In the rows, 128 means zero.
A single turn carries every row of the set below to another of its rows. Some are shown first; where does it send the rows asked next?
M: [114 138 105 149  93 164 143 136  95 115 114 106 154 101 132 104 145 114
 121 148 146 145 137 124 138 113 138 142 150 150 139 127 128 118 138 139
 148 146  88 136 161 123 113 127 151 146 114]
G: [133 107 140 166 145 135 157 129  99 128 105  97 167 102 149 142 151 154
 127 156 157 125 140 108 125 124 116 152 170 160 159  98 108 140 113 123
 130  98 107 127 130 145 127 106 149 151 136]
N: [136 111 134 111 139 134 137 151  94 110 108 111 145 119 137 139 138 143
 124 157 124 153 121 101 130 134 113 125 152 167 146 136 102 153 112 161
 125 131 141 156 166 135 132  91 133 127 121]
E: [115 134 144 103 127 116 121 131 109 139 108 120 152 116 127 134 146 134
 128 149 145 134 127 151 136 147 113 160 178 116 158 119 138 154 128 161
 118 154 124 150 116 110 111 122 142 170 144]
J: [121 130 135 123 117 145 143 113  74 128 105 121 146 104 131 130 162 121
  98 149 139 144 163 146 122 143 159 160 172 154 146 109 139 140 136 141
 160 113 109 132 114 138 131 139 148 165 158]
T: [110 139 123 138 118 114 139 132 108 126 126  99 153 114 163 138 143 125
 155 137 125 141 126 130 149 124 131 130 132 136 162 155 122 140  96 163
 120 130 121 163 151 128 116 137 153 168 127]
Q: [140 107 126 107 140 114 136 145 107 122 122 123 151 122 138 149 167 143
 105 166 126 145 115 108 123 164 123 146 174 167 142 115 118 164 113 148
 118 115 135 153 148 153 120 113 127 136 129]
K: [111  93 151 136 159 148 148 130  96 123  95  97 152  82 143 144 140 141
 115 154 142 145 124  89 130 121 121 159 147 156 154 135 105 130 102 145
 127 122 137 131 125 124  96 106 135 142 151]
S: [123 134 141  98 131 116 116 127 117 142 114 130 157 114 119 126 142 131
 126 156 157 129 142 149 134 151 113 168 158 124 157 115 129 145 121 151
 113 146 130 149 123 103 106 124 145 163 138]
L: [146  93 124 116 134 149 154 123 102 129 109 108 163  89 156 141 153 135
 131 168 144 141 125 120 126 133 108 179 174 161 173 106 108 138 111 132
 127 122 119 134 125 126  96  95 117 145 125]
D: [141 118 144 126 123 139 128 144  85 117 104 121 153 125 144 125 156 150
  92 170 148 158 120 107 117 130 133 141 179 165 140 106 109 161 117 153
 129 114 128 149 153 152 153 104 144 130 131]
X: [129 124 138 118 116 136 133 118  86 132 118 127 150 104 138 116 160 121
 101 152 150 133 172 149 120 145 157 165 160 150 149  96 130 138 128 134
 151 109 108 134 121 129 137 141 158 163 155]
Y: [131 104 143 156 129 147 152 136  94 123 120  72 154  91 177 123 147 135
 117 155 139 130 105 105 127 126 115 163 166 138 142 110  94 145 103 135
 143 137 124 122 136 131 112 125 140 140 132]
V: [109 132 157 102 133 108 129 134 101 141 104 117 148 107 132 146 150 127
 118 142 138 140 121 146 124 140 116 151 174 129 152 132 137 153 117 172
 119 152 123 152 113 122 118 134 135 180 143]
A: [119 136 121 142  99 156 135 141  97 121 117 104 155  99 132  95 138 112
 110 139 151 129 146 124 133 119 138 149 139 149 138 121 115 117 135 132
 151 145  92 136 163 112 122 132 161 145 119]
W: [113 131 108 135 133 120 133 128 114 121 122  95 153 110 150 138 140 124
 153 141 123 144 142 134 159 135 140 134 125 138 161 160 124 131 105 153
 126 128 131 154 145 125 108 134 161 160 137]
F: [118 134 140 113 105 145 155 110  64 134 105 133 145 102 132 135 163 120
  97 155 143 153 150 139 115 138 148 158 172 165 148 116 138 138 130 152
 158 121 104 140 124 137 126 136 131 171 145]
R: [131 100 129 124 124 134 142 160  99 120 122  97 146 110 154 127 170 132
  95 151 121 152 112  94 123 135 145 135 158 171 134 134 108 152 121 138
 138 119 114 150 167 145 135 110 137 121 130]
B: [119 142 107 151  95 149 151 134  96 124 115 112 156 102 135 117 156 112
 126 150 152 153 138 125 128 105 139 134 148 163 140 135 134 117 126 145
 141 132  83 141 161 140 119 132 142 153 107]
Z: [116 122 113 119 136 122 132 128 113 120 131 100 148 101 146 127 130 121
 144 143 129 136 152 132 152 143 136 140 111 144 154 151 115 122 104 147
 131 136 136 148 150 113 106 140 160 157 137]

V goes to F
M goes to W
Where do these go?
Y goes to K
S goes to X
Q goes to D

A single turn carries every row of the set below to another of its rows. Some are shown first; where does it send the rows asked next?
luv: [134 127 127 102 110 142 144  97 107 117 144 106 144 119 111 129  64 182
 117 119 145 136 169 107 145]
sefip: [132 110 121  95 150 119 150 150 100 114 138 106 158 104 118 127 132 146
 104 121 171 151 177 115 146]
lifez: [130 105 131 115 153 123 150 135  91 113 154 113 139 111 121 134 127 128
 114 127 158 162 151 102 145]
radu: [130 137  91  99 107 115 154 108  95 129 160 135 141 121 109 132 130 126
 132 133 140 126 159  94 155]
zibud: [132 123 102  93 144 147 164 115 116 115 126 105 156 131 100 142 103 113
 119 130 168 150 174 124 146]
nufer: [153 145 117  90 137 147 135 126 107 109 136  96 104 135 120 132 108 153
 107 101 156 144 175 133 124]
Bup: [141 123 111 113 109 125 170 117  99 120 147  99 125 155 126 132 101 178
  76 144 156 137 163 116 136]
navot: [135 115  98  94  96 138 149 141  94 133 169 106 118 127 118 113 124 161
 118 132 146 110 151  98 153]
Vavi: [135 127 139 118  82 125 150 111  97 131 160 115 124 132 108 120 117 165
  98 137 128 134 170  95 131]
sop: [136 118 108 102  96 147 125 130  93 121 146  95 130 123 130 134  92 110
  92 153 150 136 167 113 143]
bogu: [135 132 117 113 132 143 136 103  80 121 147 112 143 128 121 116 103 185
 146 117 144 145 164 113 144]
Bibe: [136 122 110 111 103 114 156 117  87 121 147 114 148 130 121 148 105 104
 130 131 152 140 174 116 156]
verop: [138 123 125  80 154 141 166 112 113 120 145 103 130 130 105 115 104 122
 141 132 148 139 166  84 149]
Tupe: [141 138 142 111  87 115 138 114  97 128 150 105 130 130 115 126  93 147
  79 133 146 136 180 104 151]
mino: [136 114  89  81 122 128 160 131 119 103 117  93 145 123 138 113 125 138
  90 129 134 131 182 101 157]
Kod: [114 102  88 113  87 154 138 132  95 120 136 104 148 117 129 113 123 146
  90 134 143 127 163 109 154]
maneb: [131 131  96 109  94 126 153 110 111 119 143 104 144 125 122 125 107 175
  63 145 148 141 161 111 125]
divot: [127 125  91  86 142 145 168 111 122 120 133 120 150 135  95 124 141 139
 129 117 155 134 154 110 151]
mip: [131 141 117 108 129 143 108  92  85 116 130 110 152 123 128 121  94 154
 118 124 145 157 165 114 148]
nof: [132 135 106 106 120 159 139 115 119 107 141 104 112 108 121 114 132 155
 103  96 141 151 164 129 125]
Dat: [122 141 128  98 105 158 163  96 117 109 152 111 110 129 119 116 109 162
  95 113 164 138 164 132 141]
detom: [144 124  99  94 125 149 145 140  80 131 150 106 116 143 116 135  94 150
 103 159 160 113 178 103 147]
lesar: [130 118 120  95 163 133 142 133  96 114 142 120 140 122 116 131 151 141
 103 147 151 153 164 102 130]
palan: [144 115  96  90 144 144 181 129 110 105 139  99 119 130 130 123 114 141
 106 154 133 134 188  98 143]
zefa: [125 126 130 105 112 152 130  79 106 115 133 115 137 146 123 126  94 171
 105 125 127 140 147 102 147]
Kesa: [139 118 116  87 146 108 127 140 100 121 146 115 154 107 110 138 134 142
 115 124 151 146 156  92 131]
Soni: [135 142 123  78  97 149 139 102 120 113 136 104 129 141 112 135 108 159
 100 118 152 133 175 132 110]
Rabu: [125 110 117  83 126 136 148 113 123 114 124  95 160 115 114 111 118 116
 130 114 139 148 165  89 147]

divot goes to verop
mip goes to nof
Where do these go?
Kod goes to navot
luv goes to Soni
maneb goes to Vavi
mino goes to radu
Kesa goes to lesar

A single turn carries every row of the set below to another of its rows. Some are shown first; where does it send the rows asked next?
Lites: [130 148  99 116 106 121 138 129 148 129 144 144 145 112 130 109 131 148
 120 130 116  94 133 121 147 115 121 126 137 147 109 105 125 127 140 157
 113 149 138 126 157 158 135 147 118 155 108 102 108 136]
maris: [122 122 106 113 136 136 122 137 125 164 166 139 134 115 157 124 124 136
 153 147 131 141 130 117 127 147 131 113 100 138 115 121 123 127 154 126
 140 118 124 145 151 120 148 106 140 135 117 114 140 149]
fak: [112  99 123 121 135 109 146 141 107 142 122 110 136 120 129 108 136 151
 153  90 116 119 131 145 117 133 100 134 143 114 110 128 116 120 147 143
 140 133 134 119 145 121 146  96 105 149 118 137 112 139]
Roza: [155 115 138 156 132  94 149 133 128 116 113 148 110 135 127 144 136 121
 162 127 130 116 153 144 130 130 120 134  97 112 113 125 134 123 108 151
 136 126 145 125 165 135 132 123 125 138 137 113 127 153]
Tusof: [138 117 137 107 106 133 121 127 129 139 163 136 129 124 137 134 141 132
 160 121 160 116 145 138 137 150 124 119 110 121 110 131 132 117 106 147
 119 102  96 141 139 132 108 126 157 137  98 117 126 144]
vuk: [157 141 126 130 109 121 135 133 102 124 137 131 145  99 117 133 146 120
 155 142 103 115 127 139 146 134 102 103 135 125 132 122 115 128 128 124
 127 122 148 110 176 113 137 129 134 132 143 111 106 122]
Big: [113 116 127 129 117 129 118 137 112 152 142 103 135 124 112  96 153 145
 151 102 110 125 149 149 123 143  97 130 136 114 123 134 136 124 129 151
 146 141 124 119 137 126 121 103 114 173 117 127 114 127]
sogap: [148 133 132 128 101 119 129 122 106 113 137 134 137  96 127 131 147 126
 156 144 110 116 112 133 143 126 108 118 141 114 133 107 115 143 120 142
 115 112 136 103 173 116 125 132 147 128 134 118 113 118]
Kapil: [131 129 152 137 126 113 128 105 138 139 133 123 119 103 142 103 122 152
 167 134 128 107 127 123 150 152 134 123 131 161 102 131 152 112 129 143
 158 133 147 118 136 103 160 115 135 137 124  99 103 125]
lanu: [115 127 128 120 149 108 129 112 159 136 141 111 123 121 126 122 125 123
 165 144 123 123 123 141 132 141 121 139 108 148 170 122 104 122 113 157
 143 140 145 109 124 106 129 133 129 115 101 113  99 136]
pimug: [123 146 105 112 109 125 145 127 149 127 147 140 145 117 130 107 126 155
 143 130 113 100 135 125 148 119 121 129 119 148 129 119 135 132 140 167
  97 146 131 130 169 156 132 145 127 154 114  94 102 133]
Feri: [153 135 116 121 108 129 127 122  95 122 143 134 131  98 121 126 143 117
 152 150 111 111 119 130 136 132 109 107 138 118 131  98 114 136 129 136
 122 116 139 110 173 116 125 140 139 144 140 109 113 125]
kip: [105 114 134 137 117 105 127 131 111 148 129 112 133 119 116 111 135 152
 151  91 121 118 148 158 123 149 106 135 127 120 121 133 128 127 130 146
 146 138 132 128 142 109 128 130 111 183 115 138  95 131]
ridok: [126 129 116 121 141 105 135 145 154 100 123 108 130 114 146 110 125 120
 126 135 124 127 109 129 162 142 138 131 136 140 145 117 131 141 111 139
 106 122 128 145 133 139 106 123 121 158 117 137 120 151]
genol: [152 135 123 129 109 122 126 123  97 124 138 131 141 101 115 132 139 113
 149 151 107 112 123 126 142 125 106 110 143 126 132 111 114 127 125 135
 124 125 144  94 174 115 122 131 137 135 136 111 101 123]
retup: [121 125 143 146 131 117 127 102 138 143 132 125 119 101 144 111 111 164
 175 141 137 106 121 116 142 143 142 132 121 159 111 132 154 125 137 151
 134 132 139 119 145 106 158 120 143 136 124 103 103 127]
maziz: [149 113 123 151 129  96 140 122 127 119 121 158 108 128 125 147 139 124
 154 128 146 124 142 142 124 115 127 136  95 107 118 119 122 133 112 160
 114 122 133 122 166 132 124 124 138 139 124 127 123 160]
poma: [109 121 124 138 121 119 121 133 109 149 140 101 125 122 115 105 141 147
 146 101 117 111 148 161 108 140 103 128 126 119 118 127 121 126 127 160
 144 153 137 127 145 120 131 113 105 175 118 122  98 125]
Puz: [123 136 130 117 132 105 138 154 158 104 127 110 140 121 149 118 120 127
 130 132 117 129 120 138 166 150 131 129 124 150 134 132 129 136 109 128
 121 130 131 154 139 137 107 120 107 160 122 127 118 139]
rupo: [106 123 125 125 152 110 130 109 165 122 137 120 116 111 128 112 123 124
 152 144 135 130 117 142 127 140 136 142 113 141 152 113 100 131 113 162
 145 137 149 110 121 124 118 128 121 119  93 119 119 138]
nad: [125 129 107 118 140 137 127 146 126 160 157 145 129 107 139 116 123 134
 149 138 137 140 145 127 128 148 131 108 102 151 101 123 125 119 152 121
 151 119 138 146 149 129 149 100 127 142 122 114 129 154]
Vom: [150 139 118 125 112 122 129 126 107 133 149 129 143 110 130 140 149 126
 159 151  96 118 119 129 142 123 100 109 127 119 147 112 113 136 127 136
 118 126 141 108 175 112 136 130 143 126 131 109 111 122]
gema: [132 148 102 107 114 122 146 122 138 123 144 143 136 117 128 108 133 141
 125 128 121  94 131 130 156 115 121 118 133 139 117  99 124 125 133 160
 105 140 129 131 160 159 134 151 121 161  98 105 107 140]
rabi: [146 110 134 105 115 134 125 121 138 142 152 138 120 128 128 139 137 134
 165 121 170 104 148 141 139 148 121 114 106 120 120 126 124 110 103 144
 129 110 109 140 130 130 102 138 142 144  99 121 125 150]
gamuv: [145 114 133 104 105 130 121 132 142 144 149 142 131 132 126 141 134 131
 153 116 165 105 153 136 135 148 118 127 112 126 111 135 126 107 115 139
 126 113 102 139 135 136  98 140 142 142 109 117 121 149]
noke: [120 105 134 107 130 113 139 132 111 137 123 107 134 125 128 106 141 145
 153 101 110 125 134 150 118 141  93 144 146 111 123 136 120 121 135 142
 144 137 127 114 141 122 124  93 111 161 129 136 121 127]
musu: [112 123 126 127 149 112 122 107 157 126 130 116 115 111 116 116 125 124
 159 144 129 122 116 137 136 145 129 128 125 139 156 100 104 127 117 151
 152 132 159 108 122 114 115 146 120 123  98 118 106 138]
bon: [121 150 102 117 113 116 139 115 140 121 150 147 136 114 130 104 134 141
 124 135 110 111 131 132 144 112 124 120 125 136 120 104 118 136 137 169
 108 145 141 124 175 157 133 139 128 153 100 100 109 132]
Tuboz: [118 131 125 111 122 110 130 142 160 106 133 113 140 108 154 110 122 133
 124 134 130 126 102 133 165 138 140 126 135 145 141 128 123 145 119 143
 102 123 123 148 141 131 106 117 123 153 113 134 108 137]
difo: [115 106 120 119 123 108 149 136 107 145 127 117 145 109 131 110 134 159
 151  91 124 116 131 146 131 135 105 134 137 125 111 142 120 125 135 137
 136 140 128 121 141 112 138 107 100 174 118 149 107 136]
megor: [133 124 150 144 130 110 121 102 139 145 130 126 119  96 148 112 117 153
 156 140 139 101 126 113 145 145 134 127 139 150 102 127 145 118 132 145
 157 131 151 114 133 105 157 116 148 139 121 115 104 130]
Fako: [129 118 104 109 141 145 119 135 129 156 157 137 119 103 146 105 120 130
 147 143 151 131 135 120 122 152 139 104 113 137 111 116 123 124 152 135
 143 113 137 148 145 131 132  99 143 145 121 117 135 156]
ribas: [115 127 121 122 137 105 137 148 155 111 130 108 142 124 162 125 115 130
 135 143 116 128 105 129 156 146 140 132 118 137 145 131 125 143 120 136
 110 132 123 153 143 133 112 123 111 150 118 126 129 136]
mokob: [149 109 133 163 132  97 147 128 125 119 113 143 119 129 134 150 129 129
 169 136 132 115 135 133 130 127 131 138  97 104 123 131 137 133 117 153
 115 125 132 123 167 130 131 127 131 136 135 118 133 147]
kepud: [138 115 132 106 114 129 128 134 143 145 157 134 131 137 129 139 135 135
 172 115 153 109 156 137 133 146 115 129  95 131 132 136 132 112 113 152
 114 110 101 140 141 130 113 138 153 132 106 110 111 152]
Vif: [133 148  99 107 106 124 150 133 148 123 146 141 147 117 125 102 139 145
 134 124 108 102 139 130 149 122 117 121 127 147 115 116 127 122 134 156
 118 150 142 126 163 160 136 141 110 150 113  89 112 136]
nesa: [121 129 152 135 131 108 110  90 139 138 137 125 108 100 146 112 120 157
 163 140 142 117 117 125 148 146 137 125 130 156 110 127 140 125 124 145
 141 126 140 121 139  94 145 114 154 138 114 116  97 124]
tada: [106 107 119 132 124 106 136 139 119 146 127 116 134 119 124 119 134 169
 151  86 128 114 144 154 118 135 102 128 124 118 110 133 116 130 133 142
 137 142 145 134 148 123 125 119  99 171 115 144 101 139]
varu: [127 129 146 126 140 114 121  92 143 142 128 128 108 101 145 104 116 161
 157 138 139 103 121 119 152 145 134 119 141 152 108 119 145 119 139 145
 146 128 151 125 139 112 156 120 152 144 113 115 104 131]
nar: [146 116 132 102 108 129 131 140 143 138 148 135 135 131 124 136 143 132
 168 107 154 115 155 143 137 158 116 124 108 132 116 141 130 104 112 131
 131 108 107 140 132 132 108 138 140 130 113 109 124 150]
ged: [114 119 132 128 149 107 118 114 161 130 128 116 119 120 114 123 117 114
 152 139 136 120 126 140 130 145 129 137 122 144 150 116 100 113 119 152
 151 137 152 107 122 116 112 138 118 117 100 117 100 139]
Dasi: [123 120 107 114 132 137 124 127 128 156 157 153 121  99 145 110 121 136
 149 142 152 136 131 124 116 139 140 120 106 139 103 114 115 128 159 144
 143 114 132 136 150 124 149 101 143 134 119 117 131 153]
pevev: [163 116 128 147 140  98 142 116 120 115 111 149  97 123 129 144 136 128
 160 133 143 110 140 136 124 122 122 136 109 110 112 118 132 127 107 150
 119 124 141 121 159 130 130 123 143 145 139 128 130 156]
Nikup: [118 128 127 122 152 104 134 120 160 124 127 116 123 114 115 119 124 117
 157 135 126 126 125 150 129 152 124 136 116 150 155 125  97 116 119 143
 154 140 157 112 124 113 128 136 113 114 111 112 105 139]
Zase: [107 115 119 118 133 121 124 143 113 141 135 101 125 130 119 102 148 143
 152  99 108 129 140 148 107 139  94 148 136 124 115 121 124 123 127 146
 141 142 122 120 132 129 125  99 104 157 120 127 122 134]
Siz: [125 121 103 112 136 141 118 138 120 161 163 141 129 104 144 115 119 131
 145 144 142 135 143 111 120 143 129 107 112 146  99 118 121 119 151 128
 146 118 139 135 153 131 132  98 142 140 120 115 127 155]
Gesu: [157 112 134 154 133  90 147 130 124 113 114 142 113 128 136 149 130 117
 148 132 138 108 146 134 123 126 120 140 108 108 114 122 125 127 103 153
 128 125 142 119 159 136 124 125 137 139 135 125 128 157]
foma: [118 128 122 112 136 104 133 151 155 108 131 107 143 117 156 114 115 120
 120 135 120 130 119 123 158 147 132 133 133 148 135 125 126 137 113 133
 119 125 130 145 136 140  98 122 123 159 115 133 118 148]

megor goes to Lites
difo goes to tada
nar goes to Nikup
Where do these go?
nesa goes to bon
ridok goes to pevev
ribas goes to mokob

